Each path below is one point turned by a fixed rotation once a step. After each direction that follows a path, write how fast that rotation turns it, in degrees a step (0 if it stays still).
Each turn is a multiple of 5 degrees from 10 to 175, or 0.
Each row of a path follows its step; steps can be skipped.
Path 1:
step 4: [ -3.2   2.5  12.2  -4.9 -35.2  31.2 -12.9  -0.4 -15.5  11.5  15.2 -13.4
  -1.0 -23.3   4.7  -5.2  11.5 -17.2   9.9   1.7  12.0   0.6   7.4  -0.1
   4.9 -18.2   7.6 -14.0   1.7  18.4  14.9   5.7  19.3  -5.1 -15.9  -3.2
 -17.5 -11.4  11.7  -1.9  -9.2   5.3 -31.7]
step 17: [-14.8  -4.2   2.1 -13.0  10.5   3.4  -5.4  20.2  39.0  -1.4  -5.8 -17.1
  -6.7  -8.2   5.3 -16.2  20.9   1.2  23.5 -24.8  -8.7  17.5  -0.1 -27.2
   0.6  -4.6  -1.1  25.1  -4.9  -7.0  12.6  -1.5   9.3  -5.5 -21.6  -0.5
  -3.0 -16.8 -11.1  18.9   5.7  -1.0   9.3]
step 20: [-16.9  -2.4  -2.2   4.2 -18.0  21.9  28.9   3.4  12.7   0.4   8.3 -22.5
 -12.6 -12.9   9.0   7.9   1.6  -7.9  23.4 -22.1  -9.4 -11.8   7.8  -2.6
  -3.8  -2.3   6.0   3.5  18.9 -11.1  17.6  16.6  22.6  -9.8 -14.6  11.5
   1.6 -30.2  22.4  -7.5   3.2   0.8 -12.4]
step 23: [ -7.0 -11.8   2.9  -6.0 -26.1  21.9 -21.0   2.0 -22.3  24.7   4.9  13.8
  -2.9 -24.4  11.5 -16.7   5.7  10.4  14.9  -7.5  -6.4   4.8 -10.7 -12.9
  -7.5  -3.9  -9.2  17.2  -5.9  -1.1   8.4  22.0  15.9   9.5 -13.6  -1.4
  -5.5  -7.5  26.3 -20.0  -3.6   7.1 -21.9]
step 25: [ 26.2   4.8   1.5   4.8  12.6  25.8   4.9   3.4  12.5  -1.3  11.7  -8.1
  22.7 -14.0 -20.5 -18.0 -16.7  19.0   0.1 -14.8   3.7  -6.6  14.4 -20.7
   5.5  -8.9   4.0  21.9  -4.1  -7.2  15.9  -0.8  -9.8   7.2 -10.4  13.0
   1.3  15.0  -8.3  28.5 -23.8 -19.7  -0.1]
step 26: [ -6.9  11.4   5.8   9.2  -2.4  -9.8  -2.6   5.0 -27.8  20.4  -1.6 -14.8
   6.1   6.6  11.0 -31.4   6.0  23.8  24.8 -12.9   6.3 -17.5  -8.2 -19.3
 -15.3  -4.4  31.8   9.6 -22.8  -9.5  -7.7   5.9  -1.8 -13.4   0.7  -2.6
  14.6  -8.5   6.7  -8.9 -15.4  -0.6  -6.2]
step 27: [ -3.6  17.1  -6.8  -7.4  10.7  -3.8  -5.4  20.9 -19.1  -6.0  24.5   1.9
 -13.4  17.0   3.8   2.8  15.7   2.6  -7.7 -15.8  11.4 -13.0 -11.5   2.1
 -11.5  -0.8  -2.4  25.4  10.7  35.8  -3.7  37.9   5.7   9.6  -6.8 -15.6
  -6.2   7.3   1.7   5.7 -12.8   5.3  20.4]
step 28: [ 22.7  21.1  -6.8   1.2   5.0  -0.7   1.4 -12.6  31.3   1.5  12.3  13.8
   3.4 -12.9 -15.6 -13.4  20.1   9.1  14.7 -29.2 -12.0  -4.9  -7.5   9.3
 -15.2  -2.5   7.6   9.0  30.0  -2.7  14.4  -4.0   7.0   8.0 -10.4  -0.6
  -2.4 -21.0   7.6  20.7  -1.6 -15.8  19.9]
step 30: [ -4.3   6.0 -11.2   0.5  -4.7  16.6  -6.5  26.2  -4.6 -14.4  -4.9 -21.4
  -7.5  11.0  -0.3 -13.8   9.0  -5.8  -9.1   2.6  38.4 -18.8 -21.4  19.3
  -5.6  -1.2   4.8 -22.2  -7.4   4.1  -3.3  14.8  -0.5   8.7  -8.4 -25.1
  -7.7 -11.2   5.5  35.4  -2.7   3.0 -11.7]
[  0.2  -0.2  -2.1  -8.4  -3.9   4.1  -1.3  -2.9  -0.2  -4.6   1.3   4.2
   5.4   5.3  -7.8   5.2   8.2  -0.9  -3.4   3.6   0.5 -10.2   8.6   1.9
   4.6 -10.0   2.5  -2.4  -4.8   3.8  -3.9  -0.7  -1.2   5.9   0.4  -2.0
  -6.6  -4.6  -3.6   2.2  -3.2  -4.0   4.4] : 125
[-0.6 -1.2  4.5 -6.5 -0.6  0.2 -9.8 -3.7  7.6  0.1  2.9 11.1  0.1 -6.9
 -4.9 -7.6 -0.3 -1.5 -2.4  4.0  3.9  3.5 -5.7  1.5  0.9  2.6 -4.9  2.9
  4.9  1.1 -4.9 -1.7 -5.2  5.3 -3.1  1.4 -0.1 -6.8  6.7 -4.4  3.8  6.6
  5.0] : 70
[ -5.2  -1.9   8.5   2.3  -2.9  -9.7   3.0  -0.6  -5.7   3.3   7.9  -1.1
   1.6   3.7   4.3  -1.8  -0.2  -2.1 -10.9   0.2   8.8  -2.5  -1.2   2.9
  -3.5 -10.3  -5.3   0.3   5.1   2.5   0.1  -6.8  -0.7  -1.4  -5.2  -5.4
   2.8   3.2  -5.9  -3.0   0.7   1.8  -1.6] : 130
[ -2.8  -1.0  -7.8  -2.3   5.3   0.6  -6.7   7.2 -12.8  -0.4   3.5   3.6
   5.4   0.9   0.9  -2.4  -2.7 -11.8  -3.0   1.2  -1.6  -0.6   0.3  -2.0
   4.5   5.0   2.7   1.2   6.2  -7.6  -2.5  -2.7   2.2  -7.1   3.9  -2.4
   0.8  -2.6  -2.0  -2.7   0.7  -5.5   7.3] : 135
[ 3.0 -7.8  4.1  2.9  2.6  4.0  2.0 -3.5 -6.8 -1.7  4.8 -1.5  4.1 -3.1
 -0.9  7.0 -3.0 -0.6 -2.1  3.9 -1.8 -3.3  4.9 -6.8  3.4  5.7 -6.1  8.2
  0.3 11.1  3.9  6.6 -5.0 -5.5 -5.3  2.4 -5.5  5.6  4.4 -0.4  3.5  2.7
  3.6] : 170
[-2.8  4.6 -3.0  2.1 -4.5 -0.7 -9.8 -4.8 -6.2  5.5  1.6 -2.3  2.8  3.9
  2.1  0.2 -4.5  1.1 -5.3  6.2  3.8  0.8  3.6 -7.5 -6.7  6.9  4.8 -9.8
 -6.9  0.5  2.2  5.8 -2.0  5.0 -2.3 -3.4  3.7 -3.9  1.2  5.3 -2.6  8.1
 -0.5] : 95
[  6.7   4.8  -8.2   1.7   3.4  -1.3   0.4  -5.2   2.5  -3.0  -4.8   1.0
  -2.0   3.2  -1.0  -4.4   0.4   2.3 -10.7  -0.8  -0.3  -0.4   4.0   1.5
  -4.5   2.7 -10.8  -5.7  10.3   1.0  -6.5   2.6   1.2  -0.1   0.3   2.1
  -0.4   9.7   2.9   6.7  -3.9  -4.3   4.4] : 115
